Some points, one per row:
[-1.1 -0.4  1.1 -0.6 -0.8 -0.8 -0.5  1.8  0.9  0.4 -1.5 -0.4 -1.1  0.1
  0.6 -1.8]
[-1.5 -0.5 -0.4  0.9 -1.2 -1.   0.2 -0.7 -1.5  0.9  1.2 -0.8 -1.6  1.1
  0.2  1.8]
[-0.1  0.4 -1.   0.5  1.   1.5 -0.4  0.   1.   0.3 -0.7  1.5  2.1 -0.4
 -0.8  0.3]
[ 0.   0.2 -0.7  1.3  1.1  0.  -1.2 -0.2  1.4  0.1 -1.5  1.1  2.1 -0.8
 -0.3  0.1]
[ 0.4  0.7 -1.  -0.2 -0.8 -0.3  1.2  0.8  1.8  0.4 -2.8 -0.4 -0.3 -0.4
 -1.   0.6]
[ 0.1 -0.3  0.2 -0.3 -0.1  2.   1.2  0.6 -0.2  1.7 -0.4 -0.7  0.1  0.1
 -0.3 -1.3]
[-1.5  0.5 -0.7  0.5  1.1 -0.5 -0.1 -0.3 -1.3  0.7 -0.1  0.6  0.9  2.3
 -0.3 -0.1]
[ 0.  -0.6  0.2 -1.8  0.3 -0.1  0.7  1.3  1.1 -0.1 -1.8  0.5 -0.7 -0.8
  0.4 -1.1]
[ 1.4 -1.2  1.7  1.2  0.9 -0.8 -1.7 -0.1 -0.3  0.2  2.  -0.4 -1.9 -0.2
  1.5  0.7]
[ 0.2  0.3 -1.2 -0.3 -1.5  0.6  1.3  1.   0.6  0.4 -0.6  0.4  0.2 -0.2
 -0.2  0.8]
[-1.   0.9 -0.2 -1.7 -0.6 -0.2  1.2 -2.  -0.8  0.1 -0.9 -0.2  0.5  0.3
 -0.9  1.2]
[ 0.2  0.4  0.9  1.6  0.3 -1.5  0.3 -0.1 -0.3  1.   1.8 -0.7  1.2  0.9
  0.2  0.1]
[ 0.4  0.4 -0.1 -0.7  1.3 -1.6  1.   0.   0.3 -1.1  0.5  1.7  1.3 -0.6
 -0.4  0.3]
[ 1.7  1.   1.1 -0.3  0.3 -0.6 -2.4  0.1  2.  -1.  -1.5 -0.7  0.2 -0.8
  0.8 -0.7]
[-1.5 -0.2  0.1  1.6 -2.  -0.6 -0.5  1.   0.2  1.   1.  -1.  -1.8  1.2
 -0.1  1.4]
[-1.   0.4  0.  -0.2  0.  -0.2 -1.2  2.8  0.4  0.1  0.2  0.8 -0.6  0.
  0.   0.3]
[-0.7 -0.7  0.9 -0.2 -2.1 -1.  -0.3  1.2 -0.5  1.1  0.  -1.7 -2.2  0.3
  0.7 -1. ]
[ 1.4  0.2  0.8  0.2 -1.  -0.3 -1.7  0.2  1.1 -1.   0.3 -1.7  0.  -0.9
  1.  -0.6]
[-1.4  0.1  0.5 -0.7  1.4 -0.1  0.   0.1 -0.5 -0.9 -1.   1.   0.7  0.4
 -0.3 -2.4]
[-1.   1.  -0.3 -0.5  2.  -0.8  0.7 -0.7 -0.7 -0.3 -0.6  0.8  2.5 -0.1
 -1.8  0. ]
[ 1.8 -0.4  1.6 -0.2  2.5 -0.4 -0.7 -1.3  0.2 -0.7 -0.7  0.  -1.5 -0.7
  0.   0.1]
[-0.2 -0.2  0.3  0.5  1.4 -1.2 -1.9 -0.3  2.  -0.1 -1.4  1.3  1.7 -1.3
  0.   0.3]
[ 0.   0.1 -1.4  1.4 -0.6  1.7 -0.2  0.7  0.   0.6  1.1  0.9  1.6  0.6
  0.1  0.1]
[-0.6 -0.1 -0.6 -1.5  1.7 -0.1  0.   0.4  1.   0.5 -1.6  1.6 -0.6 -1.
 -0.9  2.1]
[ 0.2 -0.1 -0.6 -0.9  0.3  1.9  0.6 -0.7  0.8  1.6 -1.9  0.2  2.4 -1.
 -0.7 -0.9]
[-0.3  1.2 -0.2 -0.7 -1.1 -0.7  1.  -1.  -1.7  1.   1.   0.6  0.6  1.6
  0.6  0.6]
[ 0.9  1.2  0.5 -1.7  0.1 -0.3  0.6 -1.1 -1.4 -1.4  0.   0.4 -0.5 -0.2
  0.2 -0.3]
[ 0.7  0.4 -0.2  0.1  2.6 -1.7  1.4 -1.3  0.7 -0.7 -0.4  0.6  1.4 -0.8
 -1.2  1. ]
[-1.2 -0.1  0.9 -0.5 -1.  -1.1 -0.8  1.6  0.3  0.4 -1.6 -0.8 -1.3 -0.4
  0.4 -1.5]
[-1.4  0.4 -0.1  0.8 -2.  -1.1 -0.7  0.5  0.7  0.3 -0.8 -1.4 -0.7  0.4
 -0.2  1. ]
[ 0.3 -0.7 -0.2 -0.9 -0.1  0.5 -1.2 -0.1 -0.5  0.4  1.8  1.3 -0.3 -1.5
  0.5  1.5]
[ 1.1 -1.2  0.  -0.7 -1.4  1.2  0.2 -0.3 -0.8  0.4  1.8 -1.1 -0.3 -0.7
  1.5 -0.3]
[ 0.7 -0.8 -1.2  2.2  0.   0.  -0.2 -0.3  0.4  0.7  0.4  0.   1.1  0.1
  0.3  0.8]
[ 0.9 -0.6  0.4  1.4  1.6 -1.5  0.9 -0.9  0.5  0.4  0.6 -0.5  0.9 -0.1
 -0.6  0.8]
[-0.7  0.5 -1.   1.7 -0.7  2.2  0.5  0.8 -0.2  1.   1.4  1.   1.6  0.7
 -0.5  0.5]
Then 18 other points, each followed by its number:
[-0.1 -0.3 -0.4  0.8 -0.5 -0.5  0.6 -0.3 -0.6 -0.2 -1.6 -1.5 -1.8  1.2
 -0.2 -0.5] 0
[ 1.4  0.9  1.4 -0.1 -0.1 -0.4 -2.   0.2  1.3 -1.1 -0.9 -1.   0.1 -0.7
  0.8 -0.6] 1
[ 0.6  1.6  0.5 -0.8 -1.3  0.4  0.4 -0.7 -2.  -1.6  1.4 -0.4 -0.5  1.2
  0.5 -1. ] 2
[-1.2  0.8 -0.3  1.5 -1.8  1.2  0.1  1.9  0.1  0.8  1.5 -0.2  0.   1.3
 -0.3  0.8] 3
[ 0.   0.7  0.2 -0.4  0.4 -1.4  0.9  0.4 -0.8 -1.4  1.8  1.8  1.   0.1
  0.  -0.1] 4
[ 0.5 -0.1 -0.4  0.   0.8  2.4 -1.3  1.  -0.4 -0.7  1.   0.6  0.7  0.3
  0.2 -0.9] 5
[ 0.9  0.7  1.7  1.  -1.4  0.  -0.6  0.3 -0.2 -0.7  1.5 -2.3 -0.6  0.7
  0.9 -0.4] 6
[ 0.8 -0.4 -1.4 -0.9  0.   0.6  2.  -0.3  1.2  0.8 -2.6 -0.3 -0.4 -1.
 -1.3  0.6] 7
[-0.3 -0.2 -0.6 -0.6  1.5  1.3 -0.8 -1.   0.8  0.4 -1.   1.9  1.8 -1.7
 -0.9  0.8] 8
[-0.6  0.5  1.  -2.1  2.  -0.3  0.2 -1.7 -1.1 -0.9 -1.9  1.   0.6 -0.8
 -0.8 -1.6] 9
[ 1.1 -0.7  0.4  0.3  1.4  0.3 -2.2 -0.5  0.5 -0.6 -0.3 -0.1 -0.7 -0.6
  0.9 -0.3] 10
[ 0.4  1.6  1.4  0.  -1.4  0.3 -0.7  0.2 -0.5 -1.5  1.1 -0.9 -0.3  1.
  1.  -1.1] 11
[ 0.6 -0.9 -0.3 -1.9  0.9  0.4  1.2  0.9  1.3 -0.4 -1.5  0.2 -0.7 -1.2
 -0.7 -0.7] 12
[-0.1 -1.  -0.1  0.8 -1.2 -1.   0.5 -0.1 -0.9  0.5 -0.2 -1.9 -2.7  0.7
  0.3 -0.2] 13
[-0.7  0.7 -0.6  0.4 -0.5  0.2 -0.2 -0.7 -0.3 -1.2 -2.2 -1.   0.   1.2
 -0.8 -1. ] 14
[-1.4 -0.7 -0.1  1.4 -0.4 -0.8 -0.2 -0.3 -0.4  1.   0.2 -0.8 -2.1  1.
  0.1  1.7] 15
[-0.8  0.6  1.6  0.8  0.3 -0.3 -0.2  0.9 -1.3 -0.6  2.4  1.2  0.5  1.3
  1.2 -1.4] 16
[-0.1  0.  -0.8 -1.5  1.1  0.6  0.2  0.6  0.4  0.6 -0.3  2.2 -0.4 -0.9
 -0.5  1.6] 17
Which three of these numbered points are nearest to each point below, ignoring the 3 directions in which the first points spread most? Their numbers follow each, nearest first.
[-0.1 -0.1 -0.7 -1.5  0.5  1.5 -0.5  0.2 -0.4  0.5  1.1  2.  -0.3 -1.3
 -0.2  1.5] > 17 8 12
[-0.2  1.7  0.7  0.3 -0.5  1.1  0.7 -1.3 -0.9 -1.1  0.2 -0.9  1.2  1.5
 -1.  -0.9] > 11 6 2
[-0.1  0.3 -0.7 -1.2  1.7 -1.7  1.6 -0.7 -0.6 -1.3  0.3  1.1  1.4 -1.
 -1.3  0.3] > 4 12 13
[ 0.  -0.7 -0.5 -1.1 -0.2  1.3 -0.5  0.  -0.6  0.5  2.   1.6 -0.3 -1.1
  0.6  1.1] > 17 8 12
[ 0.6 -0.1  0.9  2.  -1.1 -1.8 -0.6  0.1  0.2  1.6  1.7 -1.4  0.4  0.5
  1.1  0.3] > 1 3 6
[-0.7  1.6 -0.4 -1.2  0.6  0.3  1.1 -2.2 -0.2 -1.  -2.2  0.   1.3 -0.1
 -1.5 -0.2] > 14 9 0
[-0.8 -0.8  0.9 -0.1 -1.7 -1.1 -0.4  1.2 -0.6  0.9 -0.2 -1.5 -2.3 -0.2
  0.6 -1.3] > 13 12 0
[-0.3  0.9  0.9  0.   0.  -1.   0.5  0.8 -1.2 -1.2  2.5  1.5  0.4  0.9
  0.8 -0.9] > 4 16 11
[ 0.5 -0.7 -0.4  0.  -0.2  1.6  0.1 -0.4  0.2  1.3 -0.6 -0.5  1.   0.6
  1.1 -1.3] > 10 1 6
Now 18 new points, numbered from 0 again:
[-0.9  1.5 -0.2 -0.3  0.   0.9  0.4 -1.7 -0.5 -1.  -1.8 -0.8  1.1  1.
 -1.  -1.2] 0
[-0.2  0.6 -1.4  0.9 -2.1  1.4  1.1  1.2 -0.1  0.3  1.2  0.5  0.6  0.7
  0.1  0.7] 1
[ 0.2  0.2  0.1 -0.8  2.3 -1.5  1.7 -1.1  0.  -1.1 -0.1  1.2  1.5 -1.1
 -1.3  0.7] 2
[-1.1 -0.1 -0.4  0.1 -1.5 -1.   0.7 -1.2 -1.5  0.6  1.3 -0.3 -0.9  1.3
  0.7  1.5] 3
[-0.9  0.6  1.   0.3  0.2  0.2 -0.1  0.6 -1.4 -1.   2.2  1.5  0.5  1.5
  0.7 -2.1] 4
[ 0.7 -1.  -0.2 -1.8  1.6  0.9  1.3  0.4  1.3 -0.6 -1.4  0.2 -0.9 -1.6
 -1.  -0.4] 5
[ 0.   0.  -0.9 -1.7  0.8  1.   0.1  0.3  0.3  0.4 -0.3  2.2  0.  -1.2
 -0.6  1.7] 6
[ 0.2  1.5  0.4 -0.3 -1.7  0.4  0.6 -0.4 -2.1 -1.2  1.7 -0.6 -0.2  1.7
  0.5 -1. ] 7
[ 1.3 -1.3 -0.4  2.7 -0.7 -1.5  0.1  0.1 -0.1  0.9  2.1 -1.3  0.2 -0.2
  1.1  0.9] 8
[ 0.4 -0.5 -0.5 -0.8  0.3  1.   1.7 -0.2  0.4  1.4 -1.8 -0.4 -0.1 -0.9
 -1.2 -0.1] 9
[-1.2 -0.6  0.1  1.4 -0.3 -0.9  0.   0.2 -0.1  1.6  0.4 -0.8 -2.4  0.7
 -0.2  2.1] 10
[-1.5  0.8 -0.7  0.   2.  -1.  -0.1 -0.4 -0.3 -0.1 -1.7  0.9  1.9  0.2
 -1.6 -0.4] 11
[-0.7  1.2 -0.3 -1.7 -0.4 -0.5  1.3 -2.6 -0.4 -0.5 -1.3  0.1  0.7  0.
 -0.9  0.9] 12
[ 0.3  0.1  2.2 -0.3  2.   0.  -0.1 -1.4 -0.5 -0.5  0.5  1.  -0.4  0.
 -0.2 -0.8] 13
[ 0.6 -1.  -0.2  0.4  0.   1.1 -1.8  0.3 -0.9  0.4  2.6  0.5 -0.9 -0.4
  1.6  0.6] 14
[-0.3  0.  -0.2  0.1  0.4  2.7 -1.   1.8 -0.8 -0.4  2.   0.5  0.4  0.6
  0.3 -1.2] 15
[ 1.  -1.2 -1.   2.1 -1.3 -0.5  0.2 -0.2 -0.3  1.1  1.9 -0.8  0.4 -0.3
  1.   0.8] 16
[-0.5 -0.7  0.5  0.1 -1.9 -0.8  0.  -0.3 -1.8  0.4  0.7 -1.2 -2.3  0.1
  0.5 -0.8] 17
Which three of these numbered points are nearest to each point below, ignoring the 3 directions in which the first points spread most? Their numbers follow each, nearest first.
[-0.3  1.1 -0.5 -1.9  0.3  0.1  1.3 -2.6 -0.1 -0.6 -1.4  0.   1.1 -0.1
 -1.8  0.8] > 12 3 17
[-1.3 -0.9 -0.5  1.   0.6 -1.1 -0.4 -0.4 -0.1  0.9 -0.6 -0.2 -1.7  1.4
 -0.3  2. ] > 10 11 3
[-0.1  1.   0.   0.1 -1.7  0.7  0.6 -0.6 -2.5 -1.4  1.3 -0.7 -0.7  1.4
  0.6 -1.5] > 7 0 17
[-0.5  1.5  0.   0.3 -1.1  1.   0.4 -0.7 -1.5 -1.3  0.4 -0.9  0.   2.2
 -0.2 -1.3] > 7 0 13
[-0.9 -0.6 -0.6  0.2  2.  -1.  -0.5  0.3  1.1  1.1 -2.5  0.6 -1.1 -0.2
 -1.1  1.7] > 10 11 3
[-0.2  0.6 -1.3  0.9 -2.3  1.5  1.   1.3 -0.4  0.6  2.1  0.5  1.   0.7
  0.5  0.3] > 1 16 14
[-1.   1.  -0.5  0.7 -1.6 -0.8  0.   1.4  1.6  0.4 -2.1 -0.6 -0.3  0.2
 -0.9  0.8] > 10 8 11
[-0.1  0.  -0.2  0.   0.2  2.4 -0.8  2.2 -0.8 -0.5  1.9  0.7  0.2  0.3
 -0.3 -1.2] > 15 14 4
[ 0.7 -1.3  0.4  0.5 -0.1  0.7 -1.5  0.1 -0.7  0.3  2.6  0.4 -1.2 -0.4
  1.6  0.4] > 14 6 1
